Each path is a new rotation, seen through one point. The rows after it are directions, each followed by how far the rotation turns it, in degrees a step (0 if it stays put).
Each turn is a multiple of 5 degrees from 10 to 175, or 0.
Each row of a path follows its step; steps can be skipped.
Path 1:
step 0: -0.9  24.0  10.3  22.3  -1.2  9.7  -0.6  -2.6  -26.1  -14.8  8.1  30.9  -16.9  1.3  19.2  16.6  9.2  -5.1  11.6  -19.9  -28.7  -6.0  11.5  -17.6  21.9  8.5  -19.8  -6.8  8.7  -15.9  -15.0  15.1  9.1  -28.2  -26.2  46.2  -38.2  -14.1  -8.2  4.0  6.2  -29.4  -34.9  0.2  -0.1  0.0  -1.0  -14.8  10.2  -2.0  3.5  28.1  4.7  -3.5  2.2  13.9  4.3  -4.0  -19.9  -21.1  -22.2  -17.2  20.2  6.9  7.1  -21.1  -31.9  4.8
step 2: -6.9  4.7  7.7  28.5  -21.6  -3.7  -11.5  10.5  -34.8  3.0  -6.4  -10.0  -31.4  9.6  -27.9  -7.0  20.6  -11.7  2.7  -0.1  -15.4  33.7  -9.6  5.4  -17.5  -13.3  33.3  2.5  -13.5  16.2  2.0  -9.9  -20.5  24.2  -14.4  14.7  -17.6  -11.9  -5.2  -10.4  -25.2  17.0  -13.7  6.1  10.7  -36.8  -8.5  19.6  7.4  -0.3  -37.1  9.1  14.0  12.5  11.1  -0.7  21.2  23.2  -9.7  -15.8  1.8  -20.9  24.5  0.9  29.9  -1.0  27.0  -17.8
step 3: 32.1  -18.7  2.5  44.6  11.1  20.8  42.8  10.4  -10.5  1.7  28.0  -12.8  -13.9  -1.0  -28.0  -2.7  24.4  1.3  22.9  -21.5  12.4  10.9  9.1  -4.5  9.0  8.4  -16.4  20.4  -17.3  1.8  12.3  6.7  20.9  10.0  -29.4  25.8  14.7  2.3  19.3  -6.9  4.6  7.3  -7.8  -34.2  -9.9  -9.8  16.1  20.3  4.4  -9.0  -21.0  -24.4  1.9  -4.0  13.9  22.8  27.6  5.8  13.8  -9.0  7.0  -27.4  17.2  -3.6  12.9  -13.3  -7.4  -4.7
step 7: -4.9  -9.6  22.0  25.1  11.5  16.2  16.5  18.3  6.4  -8.6  5.3  -5.5  4.0  -15.2  8.3  34.6  11.6  -21.0  15.1  -9.7  -1.6  -7.0  34.9  -18.3  -11.5  20.0  -27.1  7.1  31.3  -21.7  1.4  27.2  20.2  10.1  8.9  7.9  -37.0  -29.3  7.1  38.1  7.5  -35.2  -8.4  -7.9  -15.6  -5.4  -12.9  12.1  1.5  1.3  13.5  -5.3  -14.9  28.0  10.9  -2.1  -0.4  29.3  -8.3  4.5  18.1  -14.6  -3.9  12.6  15.7  -14.7  6.4  -25.8
step 9: -25.1  -10.5  -12.1  -16.1  -18.8  -24.3  -16.6  -1.7  -4.1  0.0  19.3  26.4  -13.6  6.5  -35.0  1.4  29.7  -19.6  -5.7  -7.1  -2.7  7.9  -5.5  12.7  5.8  6.9  11.9  4.7  15.6  2.4  17.5  18.5  -5.1  27.4  -33.4  -6.7  -11.4  -23.6  5.8  5.1  -21.5  -7.1  -36.9  15.1  -26.2  -1.7  -22.5  -11.6  9.7  7.3  -5.4  35.0  34.5  -5.0  7.2  -7.0  -7.1  19.3  -3.6  1.1  48.3  -6.4  25.4  -19.0  -3.2  7.0  -6.2  8.0
step 13: -17.6  -2.5  16.2  40.3  -10.5  -20.6  -17.8  3.5  11.0  -15.2  -2.2  15.0  24.6  -14.1  -22.9  -11.6  -7.1  -2.2  -22.6  -9.3  -38.4  -10.6  19.9  4.7  17.0  4.5  20.4  2.2  -10.6  12.1  -0.1  0.5  -23.3  25.6  -15.7  8.4  -24.7  23.2  4.1  -4.6  -7.6  -4.1  -17.9  16.3  -20.9  9.7  -2.6  17.6  -2.4  -32.9  -2.6  11.6  -11.5  6.4  8.9  -2.2  1.0  -42.5  -22.2  -2.1  2.8  -1.0  35.8  -14.9  19.8  -10.5  -41.1  0.9
step 14: 14.7  1.4  19.5  33.2  -30.1  -22.6  -7.6  6.0  -4.9  41.4  8.9  5.4  15.5  -0.1  0.3  1.6  -7.7  11.3  14.5  -18.8  -19.5  28.0  2.9  -39.3  -5.6  10.0  -5.8  -21.5  2.3  -7.9  17.6  16.9  -14.4  15.3  9.7  31.3  -5.5  -4.7  21.1  5.4  18.2  -20.7  4.7  -15.6  3.0  -15.9  -13.9  4.6  9.7  -27.7  18.1  12.7  -24.7  41.7  5.7  -18.3  13.8  15.2  -1.0  -6.9  -12.0  4.0  26.2  -9.5  32.4  -17.7  -3.6  -10.3
step 15: 9.8  8.8  21.9  30.2  -6.5  22.6  13.9  64.5  -15.6  24.1  -15.3  5.8  1.3  -8.3  15.5  1.3  18.9  4.2  17.8  30.9  6.8  10.9  20.1  -0.5  -3.2  -23.7  4.7  -18.8  18.2  6.3  5.6  -7.3  25.8  -2.6  -29.9  27.0  -16.6  -28.0  0.7  -31.2  0.6  -22.6  9.4  0.5  -4.7  -19.1  4.3  6.1  -7.0  9.1  6.3  20.3  4.2  21.6  4.5  -9.1  23.9  -12.9  -6.5  -23.6  -4.4  -2.1  29.1  11.7  -6.7  -5.1  -10.9  1.5
step 17: 39.3  15.0  -5.3  19.4  -22.1  5.5  -19.4  -22.7  -13.8  -9.5  -10.2  16.9  -6.4  13.7  -7.2  9.0  10.8  -3.1  10.6  -16.3  -3.5  24.4  -11.1  0.3  -0.1  -19.2  0.9  -2.4  32.0  9.0  11.5  -2.1  3.7  27.2  -44.2  -0.8  -16.6  -4.4  12.3  -3.9  -10.0  1.9  -21.8  2.6  25.4  25.4  5.6  6.4  1.6  -42.0  -22.4  15.3  6.2  -1.1  -8.4  26.7  4.4  4.3  -1.4  -3.6  6.4  -37.8  -9.3  3.7  34.7  8.4  -33.7  -22.2
step 18: 4.6  29.2  8.4  1.3  3.7  -9.1  24.5  -0.4  -4.3  32.2  26.0  26.1  -32.7  8.6  -5.4  -9.8  16.7  -2.0  28.9  9.6  -6.1  -1.1  -10.7  -24.7  25.2  13.6  10.5  15.7  32.5  -14.2  -24.7  14.8  19.7  -8.6  -32.7  30.5  -6.2  1.2  15.5  4.0  -13.4  4.4  -23.9  -3.8  0.2  -2.5  10.1  14.9  13.9  3.8  14.2  -7.0  -22.5  -4.3  -10.8  28.6  2.5  33.4  -7.5  -27.1  -8.0  -5.0  -1.3  -13.4  39.6  -3.3  -13.8  9.9
step 23: -21.3  -17.6  -4.1  18.8  -16.7  17.4  -6.0  32.5  -4.6  4.1  17.3  1.4  15.7  4.0  -11.3  -25.9  9.9  -24.3  -13.2  22.9  -6.2  18.9  6.6  -2.5  -15.1  12.9  -31.0  -1.0  -5.2  15.7  25.1  -19.0  15.7  9.5  9.2  4.1  -30.9  -12.3  22.0  -23.6  -10.6  -3.4  4.2  -5.2  -12.3  -3.9  13.1  -36.9  -6.1  12.9  -46.5  11.8  -24.6  19.1  -9.6  -3.7  -10.1  45.9  9.0  0.7  22.5  6.5  14.5  -17.4  5.7  11.6  -2.5  17.3
1.5  0.1  6.2  5.0  -3.4  -4.0  1.4  -0.9  -1.5  -3.6  -4.9  8.6  6.6  6.1  3.1  -9.4  2.7  4.7  -4.4  -1.4  4.2  -6.6  -1.9  5.2  0.4  2.7  -2.5  -10.2  -3.5  -3.0  1.5  3.4  1.7  -1.1  5.1  4.1  -0.2  3.1  -2.3  0.1  5.4  6.0  1.2  3.5  -3.0  -4.6  -6.0  0.0  1.4  -0.6  0.4  11.3  2.1  -0.5  3.4  2.0  -6.5  -2.5  7.2  0.9  -1.5  4.1  9.6  6.1  2.5  -0.6  -0.9  -0.3 | 25
-7.3  5.6  -3.9  1.5  -8.2  -3.5  -1.7  -2.1  2.5  4.4  0.0  2.8  4.2  -1.9  -1.8  -6.9  0.0  -0.3  1.1  2.2  -0.9  -0.4  -5.3  -2.4  7.8  4.0  2.9  8.3  7.2  2.9  3.8  5.9  -5.9  -2.2  -0.5  1.2  4.2  2.8  0.2  -2.2  6.4  -3.8  -5.7  6.1  4.9  -1.4  -4.8  -13.4  -5.2  -9.0  4.0  1.5  3.3  -6.0  -4.4  1.4  -1.2  -1.3  -1.4  -1.4  -1.8  -2.9  -2.2  -6.7  2.8  -2.0  -0.6  0.3 | 85
-1.2  -0.5  -2.8  -1.4  -0.5  -2.3  0.5  1.0  -5.3  7.7  0.0  0.6  -4.8  -10.1  4.3  -2.1  -3.7  7.5  1.7  5.9  1.1  -0.2  -1.3  0.6  -4.1  -5.4  8.6  -2.1  4.5  -5.3  -3.4  -6.0  -0.6  -4.6  -5.4  -1.8  4.4  -0.7  2.5  -6.5  3.8  2.4  -0.4  7.6  -2.6  -1.8  -13.5  6.5  3.8  6.3  2.4  -3.6  -1.0  -6.2  0.1  2.4  2.1  4.1  0.7  -1.4  4.5  2.2  5.7  -1.6  1.5  4.7  4.8  -5.7 | 110
0.1  3.6  3.4  -5.3  -4.7  -2.8  7.3  1.2  0.2  2.0  10.7  2.9  -3.9  8.2  -0.5  0.2  -0.4  -1.2  -3.9  -2.8  -4.1  1.2  3.5  -4.1  -8.1  6.2  -3.0  6.9  1.5  -5.6  -2.0  -3.7  -0.8  6.2  -0.4  -0.4  9.5  -1.8  -4.2  1.3  7.6  8.9  10.0  -2.7  -1.4  1.4  -0.1  -4.5  1.2  -0.9  9.8  -6.8  1.5  5.6  1.6  4.6  -1.0  -1.9  2.2  -3.1  2.5  2.7  2.3  -2.7  1.8  0.6  -0.6  -1.1 | 170
-3.8  0.4  -2.1  4.1  -1.1  -2.2  2.7  -7.3  -7.4  -8.2  8.4  -1.8  4.5  -5.6  0.0  -3.2  5.2  5.8  2.9  -2.3  -1.6  2.1  2.7  -2.4  -1.0  -0.9  6.1  -2.9  -8.9  -3.5  -4.5  -5.6  -3.5  1.2  -1.6  -1.7  -9.0  6.3  0.5  -7.3  7.2  -0.6  1.6  -0.9  -0.1  -2.6  7.6  -7.7  -3.1  1.3  0.3  0.7  -3.1  2.1  5.5  -5.8  6.4  -1.1  4.0  -1.0  1.3  -3.8  1.4  -4.5  -1.3  -1.3  7.6  5.5 | 35
-3.6  3.5  7.3  1.9  1.3  -2.4  -2.5  -1.5  -0.8  1.5  0.2  -1.3  -9.1  -1.0  4.5  5.0  6.4  -5.0  2.3  -0.6  -5.8  3.6  -5.4  5.0  -1.9  8.2  0.7  2.3  -8.3  -4.8  5.9  5.7  3.5  -4.4  4.4  -6.1  2.7  7.0  4.4  -2.0  0.5  -8.1  1.2  4.2  -0.8  6.3  -0.6  -0.2  6.1  -2.6  -1.2  2.6  -3.7  0.7  0.4  6.5  1.0  8.1  -0.1  -2.4  4.5  5.4  3.2  0.5  -3.9  -9.6  3.7  2.3 | 160
-6.3  0.5  -3.4  9.5  2.3  2.4  -2.3  2.8  -3.8  -0.2  -1.8  4.4  -0.4  7.1  2.6  -4.5  0.6  1.1  0.5  1.0  -7.1  3.3  -4.1  0.1  -2.0  2.1  -2.6  -5.2  5.5  -2.1  1.7  -7.9  -2.5  -3.3  1.5  -2.7  -6.5  -1.3  -10.5  2.0  -6.1  -3.5  5.7  0.2  2.0  6.4  1.1  -2.1  2.1  -3.9  -2.9  -1.1  4.1  -0.2  0.3  9.0  5.2  -3.5  -4.2  2.5  -3.4  -1.8  4.1  -5.2  -8.9  9.2  3.7  -7.0 | 170
